128 stands for zero in the data rows.
Some points, each followed by its number:
141 95 97 96 84 144 168 76 152 154 105 151 107 122 145 106 165 103 95 139 111 106 160 113 0
141 119 124 110 102 121 164 179 151 147 149 125 148 118 151 161 125 86 129 145 162 126 90 80 1
108 148 152 137 129 129 108 90 109 128 155 178 166 142 98 149 158 108 153 104 135 89 137 138 2
91 168 141 179 182 131 102 144 89 118 120 160 152 167 125 106 114 151 156 105 107 181 120 164 3
114 156 143 121 178 115 108 153 128 96 180 109 129 132 89 171 86 134 146 109 172 120 88 128 4
111 166 174 141 151 90 94 140 112 154 111 137 154 109 87 131 174 86 145 87 126 172 145 144 5
94 139 159 100 112 102 117 128 95 95 109 107 173 144 107 126 91 156 134 85 115 128 157 157 6
165 81 84 79 138 155 103 89 165 173 98 93 104 96 150 99 130 158 92 158 93 82 117 127 7
131 141 182 144 117 98 120 115 122 142 120 162 159 161 110 176 169 129 141 98 159 154 142 122 8
140 119 123 79 147 141 158 111 144 146 182 109 187 184 124 142 72 84 127 130 183 158 87 101 9
131 136 159 116 173 71 178 167 135 145 165 131 153 177 119 186 98 113 151 126 154 157 80 97 10
140 118 144 158 117 96 97 156 142 102 178 88 121 117 123 161 113 121 123 144 146 161 82 76 11
97 158 133 156 162 96 126 162 100 92 104 181 163 160 109 129 156 106 171 94 114 86 149 151 12
115 157 176 78 156 95 95 175 104 101 174 85 115 184 134 163 110 138 158 129 149 176 163 149 13
177 81 80 161 79 179 151 74 177 181 75 80 81 77 156 79 108 179 77 178 75 74 181 176 14
127 131 159 101 177 114 164 167 130 96 171 109 133 133 161 174 83 97 175 97 168 123 81 119 15
109 170 145 148 135 86 93 100 111 139 149 113 151 159 90 132 80 145 174 141 139 131 176 137 16
124 133 164 97 181 110 161 168 126 94 173 111 137 134 154 178 88 96 179 96 174 127 82 117 17
115 151 184 128 176 90 173 128 117 111 157 152 115 166 148 181 149 85 134 83 172 149 100 118 18
177 112 100 125 183 144 171 165 159 162 107 113 89 96 168 116 114 79 104 146 126 97 138 105 19
143 115 120 112 99 123 169 176 155 150 143 123 142 113 154 155 124 92 122 147 159 126 93 81 20
106 132 181 173 104 122 110 142 103 107 132 140 130 152 117 158 134 127 110 139 140 146 119 150 21
170 106 102 161 108 136 161 101 157 165 128 167 85 109 164 119 118 135 124 158 120 99 80 80 22
88 142 125 150 144 70 100 146 89 134 92 140 178 160 98 104 155 97 151 111 105 131 161 165 23
121 144 170 103 89 94 104 106 121 100 169 113 115 166 124 173 115 107 183 121 173 103 146 114 24
120 171 186 98 133 136 130 170 112 85 171 177 88 167 99 170 77 89 167 116 155 175 170 123 25
114 158 166 87 176 108 88 153 118 145 160 165 164 160 96 155 74 107 169 117 136 164 124 133 26
102 179 166 184 100 84 104 147 106 120 131 92 180 130 92 146 120 88 168 96 143 124 155 136 27
155 102 111 107 117 146 141 165 151 124 147 158 94 167 152 133 127 112 118 128 143 160 113 113 28
170 80 86 94 101 126 105 89 160 173 94 120 80 148 171 103 115 173 96 150 111 95 95 142 29
82 175 128 141 113 127 88 107 82 123 122 86 171 106 83 91 140 169 141 70 89 146 168 171 30
106 159 169 115 148 135 88 102 103 141 146 91 155 111 112 136 98 108 110 129 135 147 104 145 31
117 172 164 87 152 89 121 165 117 121 172 90 128 179 120 182 71 95 181 151 160 137 86 101 32
73 148 97 123 101 160 72 120 73 72 75 185 183 87 78 74 183 182 84 81 74 84 179 180 33
89 144 143 127 129 99 90 168 88 136 121 119 186 95 94 107 149 160 121 78 96 162 126 163 34
158 102 110 87 116 158 178 127 154 159 114 133 111 117 97 124 145 99 109 172 131 142 99 125 35
162 117 117 86 80 115 138 168 145 133 157 125 120 139 164 146 116 104 155 160 147 125 83 72 36
116 150 153 109 109 101 115 132 117 125 158 130 156 186 119 162 81 91 166 135 167 104 128 120 37
144 105 113 171 185 151 154 174 154 153 123 87 93 163 127 140 137 88 115 141 158 133 80 89 38
154 110 100 83 180 156 148 117 165 158 118 88 101 96 168 120 86 135 114 143 125 132 111 125 39
146 110 127 105 124 114 174 165 146 152 132 99 101 129 147 134 135 165 118 138 155 75 118 86 40
148 125 123 80 154 130 156 149 147 142 154 82 92 111 125 140 130 99 128 148 157 95 144 114 41
85 157 105 123 155 162 109 114 85 82 88 124 124 104 130 81 97 172 110 99 83 81 175 171 42
73 107 85 175 98 173 80 152 73 73 77 153 135 81 82 78 167 177 81 81 76 157 180 179 43
136 128 132 152 85 104 169 107 152 88 175 115 93 106 133 165 135 105 162 107 169 157 105 92 44
85 148 130 163 183 107 110 137 83 92 91 90 145 104 100 94 153 173 111 88 91 105 118 170 45
110 162 171 82 182 106 86 155 114 144 161 172 169 162 90 156 73 108 172 115 136 166 123 137 46
116 127 185 93 155 75 106 177 116 108 157 144 162 148 115 168 82 107 185 91 138 97 111 108 47
108 157 175 136 166 92 126 169 115 110 132 136 178 122 95 152 138 113 155 107 140 102 163 138 48
166 87 85 101 119 168 141 78 174 175 100 84 89 86 177 93 85 161 88 174 91 76 135 145 49
75 132 95 185 83 162 83 155 75 76 80 177 139 84 79 81 179 174 86 145 77 183 182 179 50
103 177 149 149 135 79 88 102 106 136 153 116 154 165 84 135 79 143 181 139 142 134 179 139 51
93 172 156 137 144 108 93 115 95 110 149 170 100 136 112 100 159 140 116 109 93 91 127 168 52
151 83 91 88 88 143 167 91 170 166 160 79 92 89 159 112 104 152 103 168 117 123 90 105 53
178 89 84 119 145 179 180 85 175 172 102 141 91 97 175 106 91 170 80 175 99 91 98 128 54
149 101 101 133 126 162 138 104 158 154 126 90 95 122 163 115 133 119 120 167 125 106 147 120 55
78 183 117 164 139 146 119 116 77 79 80 167 185 119 86 82 177 124 97 76 82 116 175 177 56
129 123 144 76 136 148 132 162 125 135 167 168 110 120 145 171 172 111 174 139 168 164 132 123 57
167 83 90 94 100 126 110 95 158 170 100 119 83 150 169 107 114 168 102 150 113 98 100 139 58
163 99 98 158 92 129 176 86 160 160 99 109 91 116 166 110 97 155 103 173 117 179 120 136 59
184 74 74 147 100 179 118 72 182 183 76 81 80 77 156 82 87 174 74 179 77 74 174 152 60
90 179 154 106 132 83 113 101 91 101 118 116 182 110 83 116 132 128 133 76 107 164 169 160 61
111 129 175 172 102 124 113 138 107 111 129 136 128 148 120 154 131 130 110 142 139 145 120 145 62
112 167 163 172 170 83 136 177 111 80 97 148 122 181 103 145 78 125 184 136 152 96 144 141 63
105 140 165 134 97 149 98 136 106 120 129 115 172 145 119 124 176 101 124 97 120 153 97 148 64
130 139 164 145 159 75 124 145 135 129 155 109 125 174 128 171 80 103 155 142 167 156 112 96 65
138 106 111 172 177 153 148 172 147 146 119 94 100 156 123 134 139 95 112 136 151 137 88 96 66
145 87 91 96 87 145 160 96 162 159 153 87 96 88 152 109 110 154 101 167 113 127 98 111 67
New points follow, each followed by the number of its nearest point above by angle.
94 142 140 125 132 100 96 169 93 138 122 117 179 97 97 110 151 155 122 83 101 155 122 156 --> 34
169 92 93 161 84 130 182 82 166 163 99 106 84 114 172 109 91 160 98 178 117 182 116 134 --> 59
138 126 128 156 80 107 169 105 155 88 176 111 91 99 133 163 138 105 160 107 169 156 102 92 --> 44
84 142 108 178 144 155 81 162 84 84 80 136 107 95 94 78 173 176 99 79 78 153 151 177 --> 43
140 116 132 140 92 139 107 109 139 121 148 146 161 182 128 157 124 73 162 124 176 113 72 84 --> 37
164 111 112 88 80 121 138 160 149 136 151 117 114 132 167 140 122 111 148 163 141 123 91 75 --> 36
165 114 114 82 80 116 137 167 147 133 156 120 117 135 166 144 119 107 153 161 146 127 83 71 --> 36
76 115 83 184 100 172 79 180 75 73 76 165 117 81 82 80 176 180 83 77 78 124 184 177 --> 43
149 107 139 135 166 95 125 133 132 113 149 161 108 136 147 158 179 90 128 151 156 83 84 110 --> 18
103 164 172 114 149 132 86 100 99 136 148 93 154 113 105 135 92 111 112 124 132 147 107 150 --> 31
89 171 137 176 92 68 95 157 90 79 106 165 147 135 72 120 178 116 140 104 102 159 140 159 --> 23
162 98 104 88 117 164 181 120 157 162 114 129 105 119 100 121 143 96 104 176 130 140 93 121 --> 35
118 128 151 104 135 73 121 155 122 137 173 178 134 131 128 166 169 110 161 128 176 177 125 130 --> 57
96 174 139 97 181 84 134 146 94 112 139 128 108 126 127 125 102 133 150 123 118 166 157 154 --> 13
156 94 109 75 130 150 174 164 157 151 144 76 107 98 185 128 82 147 142 155 151 174 124 108 --> 39
131 131 134 115 158 94 93 104 124 105 157 174 85 178 127 152 146 128 180 102 182 171 102 90 --> 18
147 89 96 88 82 146 173 81 158 160 109 155 104 121 146 110 166 98 94 144 115 104 158 106 --> 0
108 155 174 89 146 77 171 104 106 110 155 181 176 168 125 152 155 81 172 111 139 147 113 122 --> 18
121 141 185 125 138 100 113 122 114 141 178 155 175 144 151 174 157 93 179 118 167 133 140 127 --> 8
89 175 161 140 145 103 92 117 92 104 152 172 105 137 110 106 155 135 121 108 99 98 126 166 --> 52
123 142 170 101 85 95 105 101 123 97 173 114 118 166 127 178 110 102 185 125 177 102 149 111 --> 24
91 178 155 99 132 79 115 102 92 102 121 119 186 115 81 119 136 128 136 74 111 169 169 158 --> 61
154 104 114 102 119 144 137 173 148 120 152 163 95 175 150 137 128 106 121 124 148 164 110 111 --> 28
175 92 88 119 146 174 179 92 173 167 105 140 95 101 173 109 95 165 84 174 105 95 98 124 --> 54
163 88 81 102 119 172 142 80 171 170 94 90 86 82 176 87 91 166 82 172 87 76 139 148 --> 49
162 98 104 83 112 164 182 123 157 162 112 133 105 117 97 121 145 98 105 177 130 145 94 125 --> 35
115 159 176 78 155 94 94 179 104 98 178 80 111 185 139 162 105 140 158 131 150 179 169 150 --> 13
105 145 172 126 172 74 108 137 102 108 163 146 129 177 161 138 173 78 164 134 132 174 123 152 --> 18
145 87 101 107 152 156 145 99 154 171 162 120 89 140 154 119 140 93 100 163 141 171 154 82 --> 55
102 153 166 165 184 132 122 129 102 102 115 185 143 131 144 147 184 147 136 82 129 118 148 143 --> 12
168 91 92 156 89 134 177 81 166 164 99 104 85 112 170 108 98 160 97 177 115 178 118 135 --> 59
151 123 118 77 156 134 159 148 150 146 153 73 87 109 124 137 125 100 124 149 158 96 146 114 --> 41
73 120 91 163 97 168 76 93 72 73 75 110 111 77 136 74 168 180 78 89 74 150 182 181 --> 43
106 163 167 113 86 76 96 86 107 87 148 149 153 151 113 145 146 149 143 95 119 91 133 147 --> 2
88 144 126 150 146 72 102 143 89 129 93 141 178 156 96 104 156 102 150 112 104 134 161 166 --> 23
85 185 131 149 122 123 83 144 85 113 117 134 132 107 88 93 103 135 121 72 92 137 178 168 --> 30
128 120 168 87 95 113 154 153 133 148 119 134 165 186 132 185 135 137 145 134 184 155 150 81 --> 8
107 152 171 140 163 97 124 172 114 109 131 137 179 118 95 150 142 116 150 107 138 105 164 139 --> 48
160 95 92 76 159 165 92 96 164 163 96 82 97 100 176 103 182 135 92 164 117 130 145 115 --> 7
151 106 136 130 161 98 127 130 134 117 145 157 107 134 149 155 173 94 126 151 152 84 89 108 --> 18
176 102 97 162 105 137 162 99 161 171 125 169 80 110 164 118 116 136 119 160 121 99 78 74 --> 22
135 110 138 112 123 140 168 95 137 148 140 162 120 186 151 153 119 101 153 133 181 160 93 87 --> 9
169 116 103 129 177 143 164 159 153 155 105 117 93 96 162 114 119 84 103 142 123 101 141 110 --> 19
141 91 105 112 152 152 146 97 151 169 162 120 93 145 155 116 137 96 104 161 137 171 159 88 --> 55
120 150 152 156 142 94 115 169 115 107 167 119 173 157 120 165 128 104 185 119 146 121 104 117 --> 47
119 146 149 110 110 106 113 128 121 129 153 127 151 181 123 158 88 96 160 137 162 104 130 118 --> 37
77 164 106 122 157 162 103 117 78 75 88 124 128 106 126 79 96 174 112 96 82 81 180 175 --> 42
128 126 147 83 136 145 133 159 124 134 164 168 112 120 143 171 172 109 174 136 166 161 131 120 --> 57
104 157 164 174 166 120 84 132 113 116 177 126 180 175 90 161 164 116 148 118 134 105 116 151 --> 2
149 110 117 102 120 139 135 167 144 118 150 159 102 170 145 136 128 108 122 120 145 165 115 115 --> 28
108 173 180 145 157 85 87 145 108 154 111 135 159 108 82 133 175 85 149 82 127 179 144 147 --> 5
92 169 144 180 182 130 104 149 90 121 123 161 150 172 125 108 114 148 162 106 109 183 115 163 --> 3
98 146 173 136 98 147 92 141 100 115 133 117 180 151 116 127 184 96 128 90 123 160 94 149 --> 64
135 107 135 109 120 145 172 90 137 150 138 167 120 187 152 151 123 101 153 132 182 160 91 87 --> 9
75 105 84 176 101 174 77 154 76 74 79 152 135 79 80 80 164 176 80 81 79 153 178 178 --> 43
74 150 100 127 107 158 76 117 74 74 77 184 179 90 81 76 179 179 87 82 76 86 178 179 --> 33
91 178 153 103 136 81 117 103 92 105 120 113 186 115 87 119 130 126 132 75 110 169 166 158 --> 61
143 115 143 159 116 93 96 161 145 100 180 80 117 114 125 162 108 123 120 147 147 168 77 71 --> 11
70 102 78 183 94 181 73 157 70 71 71 150 131 73 79 72 167 185 74 79 71 158 186 183 --> 43
132 113 136 108 125 140 169 95 133 147 138 164 119 182 150 149 121 103 152 132 177 161 97 92 --> 9
178 87 100 132 178 160 156 121 169 167 95 155 97 113 167 102 122 157 97 156 107 81 88 105 --> 54
86 178 162 138 148 103 88 118 88 104 151 173 100 137 111 100 159 136 118 103 92 92 127 172 --> 52
76 148 111 184 149 154 79 169 76 76 79 141 109 95 87 78 180 177 101 71 78 159 157 179 --> 43
